[[136, 132, 126, 131, 115, 117, 135, 118, 131, 139, 147],
 [143, 133, 146, 140, 111, 129, 131, 130, 128, 129, 113],
 [124, 127, 127, 120, 139, 136, 132, 117, 136, 129, 141],
 [141, 122, 130, 137, 122, 124, 137, 129, 120, 126, 136],
 [129, 121, 151, 148, 114, 119, 121, 129, 130, 135, 129],
 [129, 120, 135, 127, 124, 136, 130, 121, 143, 120, 131],
 [110, 125, 133, 127, 132, 137, 136, 131, 118, 129, 136],
 [118, 131, 141, 111, 125, 115, 131, 139, 145, 128, 126],
 [139, 130, 130, 127, 126, 109, 132, 123, 130, 134, 137],
 [133, 122, 130, 127, 127, 131, 128, 113, 133, 128, 127],
 [125, 122, 124, 128, 121, 133, 126, 121, 130, 131, 129],
 [144, 113, 128, 119, 120, 136, 130, 131, 127, 129, 130],
 [127, 143, 142, 129, 125, 137, 124, 126, 126, 134, 126],
 [133, 124, 125, 123, 128, 132, 125, 110, 126, 131, 125],
 [133, 122, 132, 127, 130, 129, 117, 135, 127, 139, 125],
 [126, 131, 131, 127, 122, 132, 127, 118, 129, 133, 132]]
Find the bottom-left entry.
A: 126
Find the maximum.
A: 151
The top entry of the column that holds the smallest entry -> 117
The smallest entry in the last row -> 118
The last entry, reading row by row: 132
The second entry on the diagonal from the top-right corner is 129
Find the fifth entry in reading order.
A: 115
The top-left entry: 136
Find the second entry in reading order.
A: 132
The 5th entry from the end, reading row by row -> 127
The entry directly below the largest entry: 135
Find the bottom entry of the column that holds the largest entry.
A: 131
Find the third largest entry.
A: 147
The smallest entry in the last column: 113
The bottom entry of the column that holds the smallest entry: 132
Find the second entry from the end, reading row by row.
A: 133
Find the first entry of the largest entry's row.
A: 129
The entry directly below the smallest entry: 131
The second largest entry is 148
Find the last entry of the smallest entry's row.
A: 137
The smallest entry in the first column: 110
The 3rd entry in reading order: 126
The last entry in the row that holds the largest entry: 129
